Named moves, each a turn or a mirror, and the order they were made in; the first pair answered:
vuza (before => after):
[  0 -21 -12   5   2  -5   7   8  21 -17 -28   4  22 -20   2   2  -5   3
  -3  -5 -16 -17 -20 -21] => [  8 -21   6   3   2   2   2  13  18  -1 -41 -14  17  -1  -4   7   0  -6
  -1  -4  11 -28   3 -10]
[  3  -2   7   0   2 -11 -12   4   4  -3   5 -22  10  -1  -7  18  -7   9
   8   1  14   7  15  -8] => [  2   3   1   5   5 -16 -12   2   6  -9   9 -14  13 -10  -4  18 -10  15
   9   0  -3  11   5 -13]
[ 11  -2   4  -8  -1   3   0   6  13  18 -18 -24   4  -5  -6   3   3  -2
  -1 -10  21  -7  26  13] => [ -2   2 -19   3   1  -7   6   6  16  -8  -2   0  11 -28   4  -2  -7  13
   5 -13 -23  14 -12  -2]
tifu (before => after):
[ 15  -2  12   4  13   8  -8  -5 -18  -8  -1 -12  13  19 -14   4  -3 -19
   2  -5  13   5   0  -9] => [  1  -3  -9   5   2   1   4 -12   0 -11  -1  -8  29 -13  -7  -1 -13 -10
  -3  -8 -10  20 -13 -12]
[-18 -14  -9   1  -4  -1   9   3  24  12 -14 -27  35 -24  -6  -4  -7  -1
   0 -11  -7   8   2  16] => [  0 -15  20  -5   9  12  -8   8   0  14 -18 -27  13  20 -10   1   2 -12
   5  -9  21  -9  21  20]
[  8   6   5  -1 -10 -13  -4  -4   1   9   1   5 -27  -5  18  -3   4  11
   6  10  -6   7  -1   2] => [ 11   4   7  -3  -9 -10  -4  -6  -2   5   3   2 -25  -4  20  -4   4  13
   7  10   1   6   1   1]
[  7  14   5  19  48  15  18   9  27 -13 -10 -25 -28  36 -21  10  31   2
 -14   6  14  -7  19  -6] => [-10  16 -27  18  31   0  36   0  54 -21  -8 -25  -6 -18 -14   3  21  21
 -21   0 -17  12   1 -11]
Togut (before => after):
[  0   7   4   1 -25  -6 -14 -15   9  15  -6  -7  -5 -24   8   5   2   8
   6  13  14   5  25   1] => [ -6   7  -5   2 -22  -9 -10 -17  11   3  -1  -3   9 -38   7   6  -1  10
  10   8  -1  15  10  -5]
[ 17   2   5   1  13   8 -18  22 -14  -4   7  19 -13  41   3   9   5  -7
  17  -9   5  -6 -17 -15] => [  7   3  -6   7  14   8 -15  22 -11 -15  11  26  -3  31   0   9   1  -6
  19 -10 -14   1 -30 -18]
[  7  15 -19   3   2 -10 -19   9  -4  24  -1   3 -20   1  13  10  10 -15
   3  10   7  11  14  -4] => [  0  15 -31   8   4 -12 -15  10  -3  14   2  12 -10 -11  10   7   4 -13
   2   6  -7  18   1  -8]
bor (before => after):
[ 33  15  37   3 -27 -36  -2 -15 -21  33 -24  -2 -56  24  35 -27  37  25
  15  51  32 -35  40   5] => [ 29   3  57   8   7 -16 -19   8 -34  19 -37 -13 -23  58  -1 -18  37  -2
  12  35  44 -44  48   6]
[ 18  -6  -2  13   9  -9 -16  42   5  -1   1  15 -45  -1   5 -19   1 -13
   1  19  -2  -8 -11   8] => [ 12 -13   3  17  24  -1 -17  52   2  -4  -6   8 -27  12 -13 -15  -1 -24
   0  13  -1  -8  -9  10]
[ -4  -9 -12   1   8   6   3  10   6 -10   2 -11  19  -4 -17  -4  -5  -1
  -2 -10 -11   2  -8  -2] => [ -3  -7 -18  -1  -6  -4   6  -1  12  -1   4  -7   8 -20  -5 -10  -4   9
  -1  -3 -16   5  -8   0]
nafe (before => after):
[ -5 -19   0  -1   7  -6  -2   7   1 -21 -20  -1  50   4 -33   9  -2  12
  -2   1  16   3 -11  20] => [  6  -6  14  -2  17  -5 -19  11 -24 -27  -6  19  16  33 -25   9   3  11
   7  10  28  -3 -12   8]
[  4  15  27  11   4  16 -16  14 -51  12   6   7 -26  34 -14   4   8 -24
  19  19  34 -30  15 -22] => [  2  29 -10   7 -33 -10   3 -10 -31  13  27  34 -48 -23  24 -12   2  10
  21  28  -3  -8  -9 -29]
[ -5  -9  19  -3   0  17  15  15  21   1 -30 -40  44 -10 -26   4  -5 -20
 -16 -15  14   0  18  -1] => [ 17   6  37   0  13  24 -13  16 -20  -7  -7  -1 -15  45 -16   9   4 -24
  -1  -5  30 -18  16 -16]
Now pairs of rows:
Between the rows of a pair lie two moves.
[ 16  11   8 -13   6 -19  11  -5   7  26   7   0 -17  10  16 -37  20  40
  -6  32   1 -23   2  22] => [  6   1  10 -11  12 -12  15   5  16  28 -11 -28  14  10  -4 -33  19  30
 -16  25   7 -26  14  32] | nafe, nafe
[  2 -17  20   7  26  21  -4  -5   4 -26 -11 -19  27  31 -35  11   4 -21
   4  -9  -6   4   4   9] => [  5   4 -13  10   5   1   8 -27   6 -34  20  18   1  -7   0   1  -2   6
  12   1 -42  25 -32  -9] | nafe, tifu
[-15  -9  -6  -3   0 -10  50  11  11  -4  -7  10  35  -8  -5   1  27   0
   2 -35   4  21 -24  31] => [  6  11  12  -2   4 -13  30   9 -22  -3  12  37 -23  36  13   4  34   1
  16 -23  21   7 -19  21] | tifu, nafe
[  3  -4   6   4  25  13 -16  12 -16 -11  -5  -5  16  23 -26   3  -5 -14
   5  -8   7 -13  -4 -10] => [ 16   5  11  -2  11   3 -16   4 -25  -4   5  11 -22  26  -6  -4  -3  -6
  13   7  12 -19  -1 -15] | nafe, vuza
[ 24  21 -10 -10 -40 -32   9 -36   1  17  35  34 -69 -26  46 -20  -3  35
  10  27   0  11  -3  -1] => [ 14  -6  39   3  51  23 -28  25 -37 -19   4   9  -5  74 -35  12   0 -29
   8  -8  32 -13   7  -7] | bor, bor
[-12  20  19  -5 -22   1 -19 -18  13  12 -11  -8 -24  11 -20  16   0  -3
 -27  -1  11 -26  17  14] => [-11  24  25  -6 -13   4 -25 -13   6   6  -9   3 -31  22 -19  20   1  -7
 -21   2  11 -26  11   9] | nafe, bor
